The rows below come in pairs that one turn or mirror swaps. Which row does each named row swap with?
The rows were stretched afterwards, more along some directions than others.
vaba: [ 23 -47   5 -31  -5 -27  36 -10 -32  -2  34  25  -8   5   7   1  23   7]
zeva: [-14  20 -16 -34  37   9  28  18 -27  27  10   0 -24  -5  17 -18   0   5]
Zosek: [ 23  -7 -16 -14  -8 -28  24 -15 -21 -17   1  10 -18  21 -13   2  31  17]
num: [ 32   0 -36 -32   2   1  29 -13  -2  15  13  26 -27  -6   0   8  17  13]
fid: [ 12   7   2 -38  -4  15   4   3 -40  21  -7  12   9 -15  16  -3   6  18]
vov: [ 22   5   5  -9  10 -10  13   5 -23  13 -11  -6 -43  10   8 -10   1  24]
Pefev: [ -4  16 -12 -29  30   9  15  14 -31  26  23  10 -29  -9  17 -15   6   1]
som: [ 18 -10 -16 -35  20  -6  52  24  -6  -5  19  15   0   0  -8  -2  25   0]
tov: [ 21 -11 -42 -26   7  -8  34  -8   2   2   8  20 -36  -4  -1   2  14   4]
Mani: [ 20   4   2 -33  21   5  44  25 -11   7   6  10  -3  -8  -2   4  17   0]
Geroz: [ -1  -2 -10 -51  -1  17  13   3 -35  19 -10  19   3  -8  13  -6   3   5]
Teke: [ 26 -12 -36 -40   6 -12  26 -14   2  10  15  29 -23  -8  -3  12  19  -9]
tega: [  8   1   1 -16  -6  -8  31   6   9  16  18 -10 -20  18  -3  -2  13   8]
fef: [ -7  18 -20 -27  30   5  13  20 -26  17  13   1 -31   0  10 -20   4   3]
bek: [  8  -1   0 -38  -8  25   8   1 -35  28   0  19  -1 -12  13  -4   5  18]
mafe: [ -6  13 -17 -30  34  10  12  10 -30  22  22  12 -25 -12  13 -12   8  -1]
luz: [ 27  -9  -3 -36  18 -11  44  15   1   2  20  11  -2  -1  -3   6  23   7]
kibog: [ 13 -35  14 -24   2 -21  43  -1 -29   3  28  24 -11   1  -7  -1  14  -2]
gera: [ 27 -23 -16 -39  11  -8  42  12  -8   0  30  11   9  -2   2   5  36  13]
gufur: [  4   4   1 -43  -1  15   7  -1 -33  27   7  11  10 -19   9   5   3   7]
Fozet: [ 19   1 -10  -7  -5 -33  17 -11 -12 -16   8   5 -20  17 -15   8  28  10]
Nabuf: [  4  -4   1 -40  -6  17   5  -2 -37  20  -9  10   1  -4  14  -7  -2  16]
lonek: [ -3  21 -21 -36  36   0  19  13 -26  26  26   8 -20 -16  13  -7   5   0]
bori: [ 27  -4 -16  -9 -10 -29  24 -15 -22  -2   8  15 -18  16   0   1  28  16]
febez: [ -3   2  -1 -41  -3  20  11   0 -37  37  -6  10  -9 -16  18  -6  -8   7]
guta: [  8 -37  -4 -35   1 -10  20   4 -30   3  -1   5 -10  15   3 -16  17  -2]
miro: [ 26  -7 -40 -48  13   4  34 -18  -8  24  14  30 -25 -10  14   5  18   3]
nekop: [ 32   2 -35 -24   9 -14  22   2  -5   9   7  21 -24 -17   2  14  12   3]
Biza: [  8 -40  -1 -24   9 -26  41  -8 -28   0  38  27 -20   3   4  -3  16  -4]
Lag: [ 24 -34   6 -20  -1 -22  38   1 -35  -3  30  18 -21   5   0  -7  23  10]
Kif: [  7  -2 -12 -46 -11  13  22   1 -38  31  20  21  -2 -21  12 -10  13  17]
kepot: [ 12  13  -2 -11  16 -12  20   5 -21   5 -12  -9 -35  16   3 -10   5  29]
goved: [ 15 -37  14 -16   4 -18  38  -4 -32  -1  28  23  -8  10   2   1  19   1]
febuv: [ 24 -17 -13 -30   5  -9  51  21  -3 -10  12   3  -2   5  -2  -6  28  19]
Nek: [ -4  24 -19 -31  30  13  17  15 -25  26  14   9 -38  -6  12 -15   3   7]
posof: [ -7  21 -31 -30  37   6  22  19 -26  18   9  16 -28  -7  11 -17   6   1]
gupu: [  7 -37  -4 -34  -7  -7  18   5 -36  13   9   9 -17   3   5 -17  10  -4]
mem: [ -8 -32 -26 -43  20 -20  49 -13  -2  10   2  28 -17  11  17   1 -12 -20]
zibu: [ 18  -1 -20 -16  -1 -29  30 -20 -12   1  16  14 -28  16 -11   0  27  15]
kabaf: [ 21  -2  -5 -10 -18 -30  22 -14 -16 -10   6   5 -10  16 -11   5  29  21]
rabim: [  2   2   0 -42  -1  15   7  -5 -36  20 -11  17   7  -8  16   0   1   9]
Siziz: [-16  24 -20 -29  38   6  30   9 -24  16  13  17 -27 -13   0  -6   4   2]

Swapped with nekop: gera
Swapped with gupu: kepot
Swapped with tega: mem
Swapped with rabim: Pefev
Swapped with mafe: fid

The rows below come in pairs that one turn or mirror swaps. Which row does each named row swap with?
The rows were stretched afterwards, more along some directions than others.
radet: [  7  -8  17 -11  -4  13 -24   6 -14 -14 -22   8  20 -21  11   9  18]
rume: [-24  14  -5  27   5   4   6  -5  14   7  15  -1  -4   7   0 -13   0]
vufol: [ -8   4  14   9  16 -23 -13   8 -14  -3   4 -32 -16 -10 -23 -20  -5]
boko: [ -1  -7  -1  28  15 -23 -28  -8 -16  10   8 -45 -22 -19 -40  -7  -8]
Raken: [ 21  24 -14  18  24  -2 -37   8 -20 -31  33 -11  -5   1 -13  -6   8]
mag: [-12  42   3  18  11  -5 -22  -9 -11   2  18  -8  19  28  -6 -10   6]
mosor: [ -1   5   7 -15  12  -1  13  29  -9  20   8 -18   4 -14 -23 -16  -9]
Gufav: [ -9   6  10  21   5 -21  -6  -1  -9   0   4 -30 -14 -28 -19 -20  -6]
gof: [ -8  28 -23  42  14  -3 -42  -4 -37  11  13 -41   7  -5 -45 -15   0]
Tisot: [-11   5   7 -28  -9  16  22   7 -18  -4 -41  18  -7  16  -6   5  18]
Sizo: [  2  37 -11  17  17   5 -13  13 -24 -23  30 -19   5  17  -2 -29  11]
nat: [ 12  11  -1 -11  21   4 -45   2 -15   5  25 -25  22   0 -11  -6   4]
Lelek: [ -5   6   5 -25  -2  -3  18  19  -3  28   4   6  21 -28 -11  -2  -6]
tadoz: [ -6  -3  21  -6 -23  17  -2  -9   3  15 -45 -23  12  23   1   8  21]
Gefav: [  5   7 -24 -27  -6   8  -7  12   3  28   6 -32  40  -8 -27 -33  -4]
betu: [  3  20   7 -43  -5   3 -18  -1 -21  -7  -8  15  33  -4   4 -33  -3]
zumum: [ -6   2   7 -23 -10  10  22   4  -8  -2 -39  30  -3  29  10  15  20]
Tizi: [  0   1  20   9 -20  11 -10 -20 -10  11 -42 -29   9  10  -2   0  18]
turo: [  6   1  -8  25  30  -2 -32   0 -11 -21  15 -10  -3  -5 -22   1  16]
nebiz: [ 18 -10 -14  10   7 -11 -51   5 -27 -17   2 -30  16   8 -15  24   8]
roke: [  3   6  10  28  14 -20 -14   2 -14  -6  16 -41 -29 -19 -28 -17  -2]
dolum: [ -3   5   4 -28   6   5  17  26 -10  20   8   0   7 -21 -22  -9  -1]
sotok: [  6  17  -3  17  22   0 -10   0   5 -11  26   7   7 -12 -11   1   6]
nunu: [ -9  21  -2  43   3  22 -11  -8 -11  15  15 -37  15 -20 -24  -9  22]
fes: [ -3  -3   6   1 -17  16  -7 -10 -11 -26 -12  14  30  10  31  13  11]
Balup: [ 11  12 -12 -30  -1   0   7   6  10   5  17  11   6  -2  -8   0   0]
zanu: [ -7  10  -6  11  -2   8 -20 -12 -16   6   6  -2  47  15   2   9  11]
ledar: [  3   6   8  26  13 -18 -13  -2  -4   7  21 -45 -18 -14 -23 -15  -3]
tesud: [ -6   6  -3 -13 -12   2  15   1  -9  -3 -30  26 -11   9   3   8   2]
pide: [ -9  11   4 -34 -16   4  -3   1 -30  13 -31  -9  45 -15 -14 -32  -9]
Baza: [-10  28  24   2   0   3   7 -10 -12 -19   7  -1  18  17   7 -22  25]
tet: [-13  13   3 -26  -8  13  21   8 -21   2 -35  23  -2  11  -8  -8  14]
Dazam: [  6  21  -8   8   9  -5 -35  -4 -25 -12  32  12  11   0   3  27  24]
Kop: [ -6   3   7  22  11 -24  -9  -3  -9  11   7 -39 -17 -23 -29 -14  -9]
Lige: [ -4  -5  22   4 -29  12   0 -21   7  12 -38  -8   9   0   8  18  15]
pefos: [ -9  15  18   6  -8  30 -12  -6  -8 -16   1  -9  28  16  22 -12  19]
sibof: [-17  10  10 -12  -1  -3  20  12  -6  30  -1  -3   9 -12 -10   3  -5]
nik: [-11  22 -18   4   6  11 -28  -6 -21   3  -4 -35  18  29 -11 -28  10]
gik: [ -7   0  23   7 -24  13   0 -20  -6  18 -42 -22  15   8  -2   5  22]
gareb: [ 22 -14   5  17   3   6 -31  -3 -16 -13 -12 -47   5  -3 -35   1   7]
vegel: [ 17  -7  -5   9  13   6 -31  -9 -14   2   5   7  25  12  -8  35  12]
ziv: [-12   7  12 -26  10   3  21  20 -12  15   3   0   1 -15 -21  -7   0]
Zale: [ -4   1   0  -8  -4  -2   7   2 -15  -3 -32  15 -23   9  -4  23   8]
pirop: [  2   7   5  38  15  -5 -32 -21 -30 -41  18  17 -24 -12   4  22  19]
Zak: [ -4   2  22   0 -28  11   0 -19  -2  10 -40 -17   6   9   9  10  16]
pedil: [ -8  21  23  -5 -22  18  -2  -9 -11  14 -29 -30  15   5  -1 -19  27]

Swapped with nat: nik
Swapped with zanu: Raken
Swapped with tadoz: vufol
Swapped with pefos: turo
Swapped with Lige: Gufav

